In the data rows, the value 128 means zero.
Here are some numbered points:
[200, 127, 162, 110, 119, 102, 137, 195, 103, 169, 99, 145, 98, 145, 107, 103, 97, 121, 100, 95, 109, 145, 141, 177, 91] 0
[138, 128, 106, 151, 181, 92, 160, 118, 148, 93, 129, 78, 143, 138, 173, 118, 145, 175, 136, 146, 119, 112, 87, 141, 165] 1
[112, 171, 164, 107, 156, 105, 139, 122, 139, 100, 192, 175, 111, 138, 98, 143, 91, 143, 107, 132, 116, 129, 99, 91, 134] 2
[182, 150, 108, 213, 183, 105, 161, 167, 164, 123, 123, 91, 93, 186, 167, 172, 201, 98, 84, 137, 177, 115, 81, 163, 125] 3
[83, 96, 121, 133, 94, 148, 127, 104, 167, 134, 171, 113, 80, 117, 129, 126, 188, 191, 85, 170, 120, 89, 125, 109, 188] 4
[100, 106, 128, 100, 107, 117, 85, 119, 99, 142, 111, 156, 172, 86, 181, 103, 162, 78, 184, 141, 104, 125, 152, 91, 120] 5
[74, 117, 155, 94, 183, 103, 65, 91, 124, 122, 183, 140, 77, 91, 95, 117, 92, 133, 86, 119, 115, 99, 77, 95, 150] 6
[95, 135, 139, 80, 93, 137, 65, 110, 89, 118, 128, 163, 151, 113, 163, 123, 135, 98, 161, 131, 127, 148, 139, 94, 111] 7
[174, 122, 115, 131, 123, 133, 155, 173, 106, 180, 91, 107, 129, 139, 92, 124, 110, 125, 145, 125, 91, 132, 80, 158, 91] 8
[101, 119, 97, 96, 123, 199, 129, 113, 115, 88, 133, 162, 142, 92, 125, 116, 130, 155, 131, 106, 109, 118, 182, 93, 170] 9
[122, 136, 128, 112, 88, 176, 100, 116, 95, 109, 130, 89, 102, 155, 111, 73, 133, 94, 109, 106, 74, 121, 98, 145, 106] 10
[205, 134, 161, 110, 86, 81, 126, 203, 100, 212, 132, 117, 126, 140, 117, 101, 90, 148, 129, 102, 111, 146, 140, 175, 102] 11
[84, 103, 94, 81, 127, 159, 157, 99, 101, 135, 115, 115, 80, 119, 103, 83, 122, 137, 74, 144, 92, 108, 146, 126, 157] 12
[90, 95, 127, 111, 132, 160, 148, 80, 131, 80, 117, 134, 132, 121, 106, 123, 132, 127, 117, 152, 152, 120, 159, 94, 127] 13
[116, 138, 143, 94, 90, 142, 60, 127, 108, 133, 137, 174, 168, 114, 161, 133, 127, 111, 185, 135, 131, 150, 154, 109, 134] 14
[136, 168, 132, 145, 160, 104, 182, 151, 116, 95, 98, 83, 92, 179, 151, 123, 140, 78, 100, 115, 78, 110, 116, 145, 86] 15
[123, 236, 161, 131, 110, 156, 64, 122, 120, 85, 166, 178, 133, 190, 110, 155, 127, 135, 122, 123, 133, 112, 141, 84, 132] 16
[95, 118, 87, 123, 118, 153, 157, 123, 145, 115, 136, 88, 74, 133, 99, 113, 139, 166, 92, 216, 136, 99, 128, 97, 151] 17
[210, 139, 164, 123, 142, 91, 142, 181, 107, 138, 78, 144, 74, 159, 92, 120, 137, 93, 74, 110, 119, 136, 131, 171, 138] 18
[120, 141, 106, 164, 90, 174, 105, 118, 163, 96, 158, 180, 157, 118, 101, 163, 160, 162, 142, 116, 163, 106, 182, 83, 181] 19
[147, 117, 98, 128, 118, 140, 148, 168, 104, 167, 90, 78, 124, 132, 104, 126, 104, 130, 117, 134, 80, 120, 93, 155, 101] 20
[177, 148, 140, 207, 157, 102, 151, 154, 157, 149, 88, 94, 91, 159, 142, 175, 185, 75, 92, 149, 190, 127, 89, 177, 104] 21
[117, 133, 131, 83, 97, 140, 57, 120, 94, 131, 131, 166, 171, 112, 166, 119, 130, 102, 167, 132, 123, 157, 146, 90, 118] 22
[108, 108, 110, 123, 89, 166, 103, 102, 147, 94, 158, 161, 142, 90, 107, 152, 105, 179, 147, 126, 160, 147, 155, 106, 185] 23
[80, 104, 134, 112, 89, 84, 52, 100, 89, 80, 117, 150, 140, 96, 151, 87, 150, 96, 140, 160, 75, 115, 99, 92, 80] 24
[90, 113, 122, 140, 109, 114, 129, 101, 152, 79, 148, 95, 141, 126, 102, 143, 125, 138, 142, 137, 149, 110, 91, 88, 118] 25
[180, 133, 139, 194, 151, 98, 143, 146, 143, 128, 113, 93, 100, 160, 146, 173, 175, 93, 87, 159, 183, 136, 89, 173, 114] 26
[222, 147, 126, 143, 155, 129, 193, 222, 128, 161, 85, 157, 109, 169, 92, 150, 106, 111, 92, 116, 114, 147, 84, 186, 93] 27
[200, 141, 168, 178, 166, 113, 177, 179, 143, 158, 95, 111, 83, 162, 117, 153, 142, 88, 78, 135, 199, 148, 97, 210, 110] 28
New points follow, each followed by the number of its nearest point above, looking only along the 5 directions in which the numbered points spread most.
[98, 120, 126, 161, 113, 133, 65, 101, 215, 88, 221, 141, 130, 85, 134, 176, 153, 193, 130, 123, 167, 148, 124, 115, 171] 19
[107, 115, 100, 140, 124, 192, 132, 85, 143, 111, 129, 143, 163, 90, 100, 153, 155, 143, 150, 142, 159, 136, 176, 104, 138] 23
[185, 123, 171, 145, 152, 97, 141, 179, 129, 128, 83, 125, 87, 141, 108, 132, 146, 79, 83, 121, 137, 135, 130, 172, 146] 18
[159, 98, 168, 96, 85, 107, 138, 144, 90, 195, 130, 91, 118, 104, 121, 99, 109, 136, 97, 95, 100, 199, 88, 203, 112] 8
[102, 115, 90, 126, 132, 184, 128, 93, 144, 88, 134, 149, 150, 91, 95, 153, 145, 150, 123, 151, 162, 147, 169, 113, 142] 23
[93, 117, 161, 163, 89, 137, 73, 94, 170, 99, 193, 145, 157, 97, 104, 174, 130, 161, 164, 96, 162, 147, 126, 105, 156] 19
[101, 133, 152, 142, 127, 98, 70, 110, 189, 83, 211, 170, 136, 100, 103, 190, 114, 168, 136, 99, 151, 141, 100, 108, 153] 16
[121, 240, 157, 135, 104, 168, 68, 122, 120, 91, 167, 184, 126, 214, 112, 146, 118, 124, 112, 126, 125, 111, 140, 84, 124] 16
[157, 128, 128, 162, 195, 112, 168, 151, 159, 90, 130, 92, 124, 140, 145, 127, 151, 140, 115, 131, 143, 125, 84, 161, 195] 1
[210, 141, 178, 145, 141, 96, 157, 196, 102, 170, 79, 134, 72, 168, 98, 147, 110, 112, 79, 114, 165, 149, 128, 199, 86] 27
[101, 104, 86, 130, 93, 106, 108, 86, 158, 127, 152, 138, 170, 117, 124, 157, 116, 118, 161, 119, 171, 131, 153, 102, 136] 13
[119, 124, 97, 176, 181, 102, 163, 99, 164, 91, 120, 105, 152, 136, 201, 119, 148, 142, 137, 150, 136, 107, 115, 141, 116] 1
[212, 156, 132, 189, 181, 109, 185, 205, 156, 151, 100, 156, 83, 178, 118, 197, 148, 81, 84, 102, 159, 147, 86, 196, 122] 28
[77, 109, 125, 120, 106, 115, 77, 86, 101, 87, 100, 129, 127, 130, 142, 72, 156, 107, 134, 152, 93, 90, 89, 120, 89] 24
[213, 159, 129, 147, 166, 121, 198, 208, 146, 148, 100, 166, 81, 172, 106, 159, 119, 98, 81, 106, 114, 161, 88, 191, 109] 27
[82, 101, 88, 94, 165, 131, 136, 112, 109, 155, 76, 143, 199, 96, 216, 93, 125, 147, 200, 134, 91, 113, 183, 84, 82] 5
[83, 131, 190, 104, 151, 132, 168, 92, 84, 92, 76, 117, 124, 155, 155, 79, 108, 94, 123, 136, 119, 123, 153, 89, 113] 10
[112, 150, 163, 122, 179, 92, 137, 111, 166, 108, 218, 167, 107, 119, 101, 145, 111, 150, 102, 132, 144, 116, 103, 105, 160] 2
[132, 114, 90, 111, 124, 150, 148, 142, 92, 167, 91, 78, 122, 134, 105, 100, 106, 124, 114, 142, 84, 118, 100, 136, 109] 20
[85, 100, 155, 116, 94, 118, 79, 116, 139, 110, 160, 149, 170, 86, 111, 160, 93, 145, 182, 114, 144, 145, 121, 98, 151] 14
[103, 132, 137, 163, 116, 123, 60, 99, 218, 87, 225, 161, 130, 104, 126, 179, 152, 186, 122, 107, 171, 142, 117, 105, 177] 19
[96, 106, 86, 103, 115, 163, 140, 117, 128, 147, 135, 94, 85, 122, 101, 97, 118, 179, 77, 194, 110, 91, 124, 108, 149] 12
[76, 98, 103, 93, 133, 78, 133, 87, 102, 101, 91, 132, 154, 111, 139, 85, 93, 94, 173, 120, 82, 146, 119, 161, 85] 10
[85, 110, 178, 89, 104, 83, 93, 94, 96, 110, 106, 108, 161, 108, 132, 100, 127, 78, 178, 142, 81, 100, 80, 135, 83] 24
[107, 119, 94, 81, 122, 148, 145, 135, 110, 149, 121, 73, 97, 142, 101, 81, 109, 170, 88, 195, 103, 91, 107, 122, 140] 12
[98, 122, 165, 156, 94, 136, 67, 100, 175, 96, 198, 148, 154, 88, 114, 175, 132, 163, 156, 98, 151, 140, 125, 107, 162] 19
[138, 211, 151, 150, 117, 141, 56, 139, 138, 86, 177, 191, 142, 176, 97, 165, 142, 135, 126, 127, 143, 110, 143, 93, 142] 16
[113, 125, 134, 97, 87, 127, 57, 114, 120, 114, 155, 155, 162, 115, 137, 150, 117, 131, 175, 117, 141, 162, 141, 103, 144] 14
[165, 100, 155, 101, 89, 116, 108, 159, 106, 221, 141, 87, 143, 118, 129, 97, 90, 161, 162, 98, 100, 128, 116, 146, 112] 8
[87, 143, 157, 140, 195, 92, 79, 112, 173, 132, 235, 153, 81, 126, 115, 135, 112, 182, 75, 107, 136, 102, 102, 90, 173] 2
[120, 146, 131, 127, 122, 181, 106, 126, 119, 146, 121, 165, 186, 118, 146, 163, 108, 118, 191, 120, 140, 129, 186, 100, 129] 14
[118, 128, 175, 94, 110, 89, 114, 109, 96, 82, 117, 82, 133, 128, 96, 110, 97, 102, 148, 97, 96, 105, 98, 124, 88] 10
[86, 114, 142, 145, 98, 109, 116, 94, 138, 89, 158, 102, 149, 117, 97, 132, 123, 137, 150, 111, 140, 108, 95, 83, 117] 25
[101, 121, 126, 168, 123, 128, 84, 83, 240, 109, 232, 147, 114, 90, 124, 173, 167, 202, 106, 149, 171, 131, 127, 107, 213] 19
[127, 96, 165, 86, 125, 106, 92, 133, 129, 221, 180, 87, 116, 99, 122, 81, 105, 188, 131, 116, 87, 120, 92, 124, 153] 10
[118, 129, 93, 103, 127, 189, 118, 130, 107, 141, 122, 176, 180, 100, 160, 137, 90, 120, 167, 103, 144, 151, 198, 96, 146] 14
[117, 105, 114, 121, 84, 108, 85, 115, 155, 132, 170, 170, 178, 94, 121, 167, 115, 123, 182, 94, 162, 152, 162, 116, 153] 14
[214, 149, 172, 156, 147, 90, 155, 191, 113, 173, 78, 128, 74, 173, 96, 150, 122, 96, 76, 122, 165, 155, 123, 195, 104] 27
[151, 172, 125, 160, 129, 120, 131, 159, 97, 117, 84, 92, 102, 182, 115, 112, 139, 86, 101, 118, 125, 123, 101, 163, 101] 15
[109, 97, 101, 148, 86, 116, 94, 103, 161, 119, 167, 149, 175, 103, 114, 179, 141, 131, 168, 112, 168, 159, 166, 115, 163] 19
[105, 141, 122, 86, 159, 130, 193, 112, 94, 86, 90, 80, 120, 167, 118, 87, 106, 106, 121, 166, 111, 91, 128, 116, 104] 10
[114, 157, 170, 113, 152, 106, 118, 118, 148, 98, 191, 171, 117, 132, 95, 151, 92, 140, 105, 139, 139, 132, 102, 110, 146] 2
[107, 99, 110, 82, 109, 150, 142, 114, 92, 164, 121, 99, 104, 109, 96, 74, 116, 154, 90, 130, 76, 131, 119, 152, 141] 12
[153, 111, 159, 99, 104, 88, 147, 148, 98, 156, 109, 98, 89, 117, 100, 97, 108, 124, 79, 97, 108, 209, 80, 228, 103] 8
[89, 126, 103, 135, 159, 77, 141, 85, 114, 110, 96, 123, 172, 142, 162, 82, 136, 138, 147, 128, 94, 103, 122, 136, 102] 10
[125, 131, 119, 125, 149, 136, 170, 133, 117, 125, 81, 74, 84, 147, 127, 102, 110, 108, 82, 140, 76, 109, 117, 131, 107] 20
[115, 131, 126, 99, 119, 95, 143, 119, 119, 93, 132, 76, 123, 149, 112, 117, 108, 141, 126, 137, 115, 89, 75, 105, 104] 10
[192, 123, 163, 138, 149, 101, 137, 179, 122, 135, 81, 110, 85, 140, 98, 132, 142, 80, 78, 116, 132, 122, 139, 174, 142] 18
[80, 128, 194, 98, 147, 137, 163, 84, 87, 91, 85, 123, 136, 146, 155, 84, 104, 93, 126, 129, 119, 124, 169, 85, 119] 10
[104, 110, 90, 86, 139, 168, 168, 105, 90, 145, 100, 102, 72, 126, 102, 73, 120, 142, 80, 146, 74, 121, 128, 137, 137] 12
[125, 137, 97, 179, 169, 83, 160, 108, 167, 96, 116, 93, 130, 164, 172, 125, 156, 132, 132, 145, 143, 112, 98, 154, 130] 1
[110, 124, 170, 116, 120, 101, 110, 96, 115, 95, 86, 83, 131, 131, 121, 70, 153, 96, 146, 143, 85, 116, 92, 142, 115] 10
[76, 93, 143, 79, 136, 137, 58, 94, 114, 100, 162, 136, 106, 99, 114, 112, 103, 110, 118, 129, 108, 107, 78, 113, 137] 6
[101, 160, 118, 92, 167, 97, 185, 105, 83, 106, 81, 95, 159, 164, 139, 81, 103, 97, 150, 118, 106, 90, 128, 110, 81] 10
[100, 106, 143, 178, 86, 152, 96, 95, 191, 81, 195, 142, 130, 88, 118, 181, 157, 190, 135, 139, 156, 122, 121, 106, 180] 19
[105, 155, 88, 157, 121, 82, 127, 91, 119, 89, 77, 103, 126, 164, 198, 100, 187, 103, 130, 130, 80, 101, 115, 109, 86] 1
[106, 123, 157, 96, 127, 85, 71, 129, 117, 88, 165, 161, 147, 101, 118, 137, 100, 88, 143, 141, 121, 97, 97, 95, 114] 7
[110, 229, 148, 129, 84, 174, 57, 116, 121, 86, 152, 177, 143, 191, 112, 147, 117, 116, 115, 125, 117, 115, 143, 88, 117] 16
[81, 97, 125, 105, 86, 96, 51, 84, 83, 79, 118, 141, 137, 111, 139, 87, 130, 101, 138, 164, 78, 105, 90, 105, 77] 24
[82, 103, 112, 153, 84, 147, 113, 84, 221, 115, 196, 132, 115, 108, 121, 176, 177, 197, 105, 166, 144, 131, 139, 97, 196] 4
[81, 110, 97, 93, 132, 188, 147, 78, 111, 118, 117, 139, 114, 95, 112, 99, 124, 145, 101, 116, 85, 89, 176, 109, 154] 12
[112, 116, 94, 141, 136, 201, 139, 113, 132, 100, 126, 151, 152, 98, 115, 146, 141, 138, 151, 133, 138, 125, 182, 83, 144] 23
